One turn moves every row onto another: examples first, then more rows asked
zano: | -.22 |  .19 | -.02 |  .10 | -.05 | -.06 |  .07 | -.04 |  .01 | -.12 |  .06 |  .15 |  .08 | -.10 |  .13 |  .03 |
figun: |  .24 |  .00 | -.12 |  .11 |  .15 | -.03 |  .01 |  .04 | -.02 | -.07 | -.13 |  .02 | -.02 |  .07 | -.19 | -.01 |
ratuk: | -.06 | -.02 |  .10 |  .25 |  .17 |  .07 | -.09 | -.05 | -.09 |  .11 | -.12 |  .01 | -.15 |  .08 |  .11 |  .06 |
mokul: | -.12 | -.03 | -.13 | -.07 | -.05 |  .01 |  .05 |  .08 | -.09 | -.09 |  .08 |  .12 |  .26 |  .04 |  .07 | -.14 |
Sofe: | -.30 |  .10 |  .14 | -.03 |  .12 |  .01 |  .06 | -.10 | -.08 | -.11 | -.03 |  .14 | -.04 |  .09 |  .03 |  .01 |
sado: | -.15 | -.06 | -.06 | -.28 | -.08 |  .05 |  .02 |  .00 |  .03 |  .03 | -.02 | -.08 | -.20 | -.01 | -.06 | -.07 |
ras: | -.14 | -.11 | -.05 | -.04 |  .03 |  .09 | -.05 |  .04 | -.09 | -.14 | -.01 |  .14 | -.22 | -.07 |  .22 |  .08 |
Nid: |  .09 |  .11 |  .03 | -.04 | -.07 | -.04 |  .04 | -.05 |  .15 |  .07 | -.03 |  .02 |  .30 |  .06 |  .08 | -.08 |
sunin: | -.01 | -.11 | -.03 | -.04 |  .23 |  .08 | -.09 | -.01 |  .00 | -.15 | -.16 |  .08 | -.15 |  .13 | -.05 |  .18 |
dolim: | -.08 |  .13 |  .02 |  .22 | -.01 |  .04 |  .09 |  .10 |  .17 | -.05 | -.06 |  .02 |  .21 | -.12 | -.01 |  .00 |
vube: |  .10 |  .15 | -.01 |  .13 |  .17 |  .21 |  .03 |  .03 |  .15 | -.01 | -.14 |  .02 | -.10 |  .18 |  .14 |  .06 |
tik: | -.01 |  .03 | -.18 |  .05 |  .04 |  .03 |  .07 | -.17 | -.12 | -.01 |  .00 | -.08 | -.25 |  .15 |  .13 | -.03 |
Tif: |  .08 |  .13 | -.16 |  .04 |  .16 |  .09 | -.03 | -.07 |  .18 | -.01 | -.18 | -.03 |  .05 |  .21 |  .01 | -.17 |
daz: |  .15 |  .13 |  .06 | -.09 |  .11 |  .19 |  .01 | -.04 | -.03 | -.05 | -.06 | -.14 | -.23 |  .17 |  .09 |  .00 |
molu: | -.13 | -.10 |  .07 | -.15 | -.07 |  .00 |  .02 |  .12 |  .01 | -.29 | -.07 | -.01 | -.03 |  .02 | -.14 | -.04 |
Dilo: | -.02 | -.04 |  .01 |  .02 |  .00 | -.02 | -.07 |  .08 | -.07 | -.05 | -.02 |  .05 |  .36 |  .00 | -.11 | -.01 |
Tiden: | -.03 | -.02 |  .07 |  .11 | -.14 |  .10 |  .07 |  .15 | -.08 |  .12 |  .01 |  .11 | -.02 | -.01 |  .24 |  .01 |
Sol: |  .23 |  .22 | -.07 |  .07 | -.01 |  .05 |  .03 |  .19 | -.03 |  .09 |  .00 |  .08 |  .10 |  .05 |  .05 | -.03 |
Ruru: | -.13 | -.01 |  .06 | -.09 | -.15 | -.12 |  .06 | -.03 |  .05 |  .05 |  .09 |  .05 |  .05 | -.03 |  .20 | -.19 |
dasu: |  .15 |  .04 | -.09 |  .13 |  .12 |  .04 | -.19 |  .03 |  .09 |  .03 |  .13 | -.07 | -.03 | -.13 |  .19 |  .10 |
sila: | -.08 |  .07 |  .01 | -.19 |  .02 | -.06 | -.02 |  .10 | -.13 | -.01 |  .10 | -.14 | -.18 |  .11 | -.09 | -.05 |
vade: | -.07 | -.06 | -.03 | -.05 | -.03 | -.15 |  .11 | -.04 |  .04 | -.04 |  .22 |  .00 | -.05 |  .20 |  .01 |  .06 |
mezag: |  .05 |  .24 |  .03 |  .11 |  .10 |  .02 | -.16 |  .03 |  .00 | -.03 |  .03 |  .08 | -.20 | -.02 |  .20 |  .09 |
mepo: | -.02 |  .00 |  .06 | -.12 |  .06 |  .18 | -.07 |  .14 | -.16 |  .00 | -.10 | -.27 |  .02 | -.04 | -.07 |  .01 |
Mavud: | -.26 | -.03 |  .06 | -.28 |  .02 |  .00 | -.12 | -.01 |  .05 | -.05 | -.05 |  .00 | -.11 |  .00 |  .14 | -.07 |
zudul: |  .24 | -.05 |  .14 |  .12 |  .09 |  .13 | -.03 |  .04 |  .05 | -.01 | -.02 | -.19 | -.13 | -.06 |  .06 | -.01 |
kuvir: | -.01 |  .17 |  .01 |  .02 |  .24 |  .14 |  .01 |  .16 |  .14 | -.15 | -.12 | -.03 |  .11 | -.07 | -.11 | -.10 |
fub: | -.14 |  .02 |  .08 | -.03 |  .27 |  .05 |  .07 | -.01 | -.06 | -.19 | -.11 |  .02 | -.08 | -.01 | -.14 | -.18 |
vunom: |  .18 | -.08 |  .00 | -.10 |  .02 |  .07 | -.04 | -.12 |  .03 | -.01 | -.07 | -.07 |  .21 | -.18 | -.08 |  .07 |
zole: | -.23 | -.06 | -.01 | -.19 | -.08 |  .09 |  .09 |  .12 |  .02 | -.16 |  .01 |  .09 |  .08 |  .16 |  .05 | -.06 |
fedug: | -.05 | -.08 | -.12 |  .05 |  .28 |  .00 | -.19 | -.19 |  .01 | -.08 | -.14 |  .00 | -.05 |  .04 |  .03 | -.14 |
Gaz: |  .10 | -.04 | -.09 | -.11 |  .03 | -.01 |  .02 | -.12 |  .09 |  .10 |  .15 |  .09 |  .23 | -.06 |  .07 |  .00 |
mir: |  .12 |  .16 |  .02 |  .12 | -.15 |  .04 |  .08 |  .01 |  .19 |  .01 | -.12 | -.06 | -.02 |  .07 |  .10 | -.20 |
Valo: |  .02 | -.01 |  .02 | -.26 | -.01 |  .14 | -.08 | -.04 |  .02 | -.05 | -.17 | -.15 | -.05 | -.11 | -.14 |  .06 |
rufoz: | -.12 | -.08 | -.06 | -.19 | -.06 | -.01 |  .09 | -.04 |  .10 |  .16 |  .15 |  .06 |  .00 |  .09 |  .06 | -.06 |
lum: |  .01 |  .03 |  .04 | -.13 |  .02 | -.02 | -.15 |  .12 | -.01 | -.24 | -.06 |  .00 |  .16 | -.06 | -.18 |  .03 |
zego: | -.07 | -.02 | -.13 |  .17 |  .06 |  .03 | -.08 | -.10 |  .04 |  .16 |  .05 | -.04 | -.04 |  .14 |  .19 |  .16 |
Suru: |  .12 |  .05 |  .03 |  .30 | -.02 |  .00 |  .08 |  .01 |  .08 | -.05 | -.05 |  .00 | -.21 | -.02 |  .11 | -.03 |
vig: |  .10 | -.11 | -.10 |  .00 |  .07 |  .19 |  .00 |  .03 | -.04 | -.13 | -.03 | -.18 |  .21 | -.17 |  .09 |  .07 |
Dis: | -.12 | -.14 |  .02 | -.14 |  .11 |  .02 | -.11 | -.08 |  .08 | -.12 | -.26 | -.13 | -.02 | -.02 | -.12 | -.04 |
vum: |  .14 |  .07 | -.13 | -.09 |  .09 | -.03 | -.07 | -.09 |  .11 | -.13 | -.18 | -.09 |  .20 | -.07 | -.10 | -.09 |
pupob: | -.01 |  .17 |  .16 |  .02 | -.15 |  .01 | -.13 | -.01 |  .09 | -.05 | -.01 |  .02 | -.11 | -.10 |  .26 | -.07 |
gotu: | -.15 | -.06 |  .17 |  .04 |  .09 |  .01 | -.27 | -.14 |  .01 | -.03 | -.08 |  .03 | -.09 | -.04 |  .18 |  .02 |
bam: |  .06 |  .07 | -.19 |  .16 |  .24 |  .10 | -.03 | -.05 | -.07 | -.07 | -.08 |  .01 | -.18 | -.01 |  .15 | -.11 |
guna: |  .05 | -.07 | -.12 | -.02 |  .04 |  .03 |  .08 | -.06 |  .13 | -.12 |  .16 |  .01 |  .21 |  .05 |  .16 |  .17 |

sila -> vig
Valo -> Gaz
Tif -> pupob
Now these:
Ruru -> Dis
zole -> lum
zano -> fub
dasu -> tik
vube -> mezag
ras -> figun

